D: rows in 3 groups, each row roughly a mix of its group's directions (one row in no group)
D (85 x 10)
[[ 55   1  16   4   8  10  26   2 -29 -17]
 [-12 -51  -8 -25 -16 -23  -7   8  26  17]
 [-22  31 -12 -37  -6 -16 -37  -8 -21 -14]
 [ -5   8   9  33  16  45  31   3 -19 -19]
 [ 22 -47  22  29 -11  10  20   8 -15  16]
 [  8  35 -19 -19  12 -19  -4   9  48  19]
 [ 32  23   2  -8  14  36  18 -27 -32  -5]
 [  9  54 -21 -37  11 -12  -5  -3  -9  -5]
 [ 27  -5  28  10  -3   6   0  -1  12  59]
 [ -4 -58   9 -33   4  -3 -18  13  -7 -11]
 [-42 -21  -4  13 -14   0 -14  -8  26  42]
 [  8 -55  24  12 -26   5   0  -5  -9  25]
 [ 17   0   6 -11 -29 -47 -35  10   2  19]
 [  6 -55   3  11   7  28  13  31   1  -9]
 [ 14  28  10  23  28  32  29 -12 -30   0]
 [ 25  40  26  25  30  16   7  -1  -5  22]
 [-37 -34  -3  12 -15 -22 -17  23  29  14]
 [-28  -6  -8  12  21 -22   0  -3  -7 -57]
 [ 16  13   6   5  43  31  38   3  -6  22]
 [-19  26 -14 -11   4 -26 -31  14  15 -42]
 [ 23 -16  14  33  -6  31  36 -13 -16  21]
 [-61  -1 -15  21  10  15   9  10  -2  19]
 [ 51   5  20   4  17  20  29  -7 -22 -13]
 [-18  25 -13 -11   9  41  -4 -42 -13  17]
 [-25  31 -17 -23  30 -11 -11   1 -14 -40]
 [ 22 -20  22  24   4  15  23 -12  18  46]
 [ -2  55 -14  -4  25  27  16  -5 -12 -13]
 [ 27 -30  20  27  -7  -1  21   3  15  41]
 [ 35  38   2 -14  23  27  17 -24 -15  -8]
 [ 15  41   8  -4  35  29  18  -4 -21  21]
 [-20  22 -21 -31   0 -27 -34  -5  22  24]
 [ 14  57 -19 -24  -3 -27  -9  -6   0   7]
 [-20  -2 -28 -13 -20  14 -17  -5 -50 -21]
 [ -8 -43   0  37  -8 -13  15   3  16 -35]
 [  6 -26   9  -4  32  37  13  20   2 -39]
 [ 17 -41  13  16   1  18  34  -5   3  37]
 [ 43  39   2 -17  23  13  17 -12 -13 -19]
 [ 24  17  28   3 -12   3 -18  -9  -3  55]
 [-16 -23 -19 -52  15 -14  -4  15  22  18]
 [  4  54 -13 -21  -1  -8  -9 -27 -25 -14]
 [ 61   2  24   2 -13  -4 -14 -16  14 -14]
 [-32  44  -1  -9  -1 -27 -21 -27  17   8]
 [-34  44  -6 -15   3 -25 -23 -19  21  -2]
 [ -5 -43  10   1 -36 -29 -23  -4  19  16]
 [  5 -12 -10  12 -19  37  35 -20 -38  -7]
 [ 29  -3 -21 -23  21  22   9  34  -2 -36]
 [  1 -13  16   2   6 -35  -3  37  12 -46]
 [ 31 -18  18  26 -10  23  24   1  10  41]
 [ 23   5  20  -8 -16  -1 -19   6  20  57]
 [-22   7   0  33  15  36  37   8 -24 -11]
 [ 25 -12  14   9 -16 -24   6  16 -41 -37]
 [ 13 -28   3  44  -4  22  41  -4  -3 -12]
 [  1  24   2  22  21  43  33  -2 -18 -22]
 [ -3  14   4  33  16  41  37  -1 -17 -18]
 [ -4  28  12  -3  46 -26 -20  18  28  -4]
 [-27  29 -14  12  25  33  32   5 -23 -11]
 [-62   4 -17   2  13   8 -14   9   5  24]
 [-13 -41  18  41 -26 -12  -4  11   4  20]
 [ 35 -26  20  31 -21  -4  33   2 -15 -14]
 [-22  25 -12 -19  37 -22 -16  15  12 -35]
 [ 14  20  29  -4  26 -24   6  11  13 -48]
 [-22   5  -2 -30  -6 -40 -45   3  13  -6]
 [  9  37  10  32   7  28  21  11 -33 -16]
 [ 27   5  33  33   2  35 -25 -10  18  -7]
 [-17 -44  -2 -21 -21 -34 -22  -1  19  10]
 [ 11  45  -4 -22   9 -25  -7   2 -10 -42]
 [  6  18  14 -34  20   2 -11  -8 -12  53]
 [ 40  15  -8 -42  -8 -34 -13 -12   9  -5]
 [ -3   1  -1   0 -18   5  -5 -14 -62 -30]
 [ 60   0  27  12 -20  -8 -10 -10   7 -11]
 [-20 -19  -1  20 -37 -29 -12  -4   1  41]
 [ -3  36 -36 -35   8  -8 -17  15   7 -27]
 [-54  21 -21  -2  12   2   4  22 -24  14]
 [ 25  40 -16 -29  15  -5   0  10  -9 -39]
 [ 30  39   9  18   8  26  23  -1 -24 -25]
 [ 31   5  22  12  -1  25  15  -4  -2  53]
 [  3 -41   2 -26 -19 -39 -26   6  10  13]
 [-33  24 -26 -44  28   6 -11   5  -7  -1]
 [-16  32 -23 -38  32  17   9   3 -18 -16]
 [ 38  40   1  -3   7  10  25  -1 -27 -28]
 [-34  34 -19 -23   7 -20 -24   2  30 -11]
 [-13  43 -10 -35   9   4 -19 -14 -36  -6]
 [ 23   6  12  22  14  40  34  -6 -15 -30]
 [ 24  33  -4  -5 -19  43  11  -6 -25  24]
 [ 14  30   3  16  18  37  33  -3 -21 -26]]

which group is each row in? (one row of each group first)
[  0 -35  35  35  -7  13  16 -20 -14  23] | H
[-26   2 -17 -45 -19 -22 -34  -6 -11  -9] | C
[ 48 -35  21  -9 -16 -11 -12 -14  21 -10] | E

[-13 -11   1  -4 -26 -44 -35  14   6  30] | E
[-14  25   5  24  -4 -25 -28  -5  -5 -49] | C
[  8  14 -21 -19  -6 -29  42  11 -36 -11] | E
[ 13 -40  26  46 -22   3  13   2   2   2] | E
[ 21  10  16 -22  13  15 -13  25 -44 -30] | E
[-20 -63  12  18 -13  -3  -2   5  11  12] | E
[-21  33 -23 -36  22   5  -4  -2 -24 -28] | C
[ -4   4  25  14   2   1  -2 -40 -51  12] | C
[10 39 13  3 55  3  5 14 12  9] | C
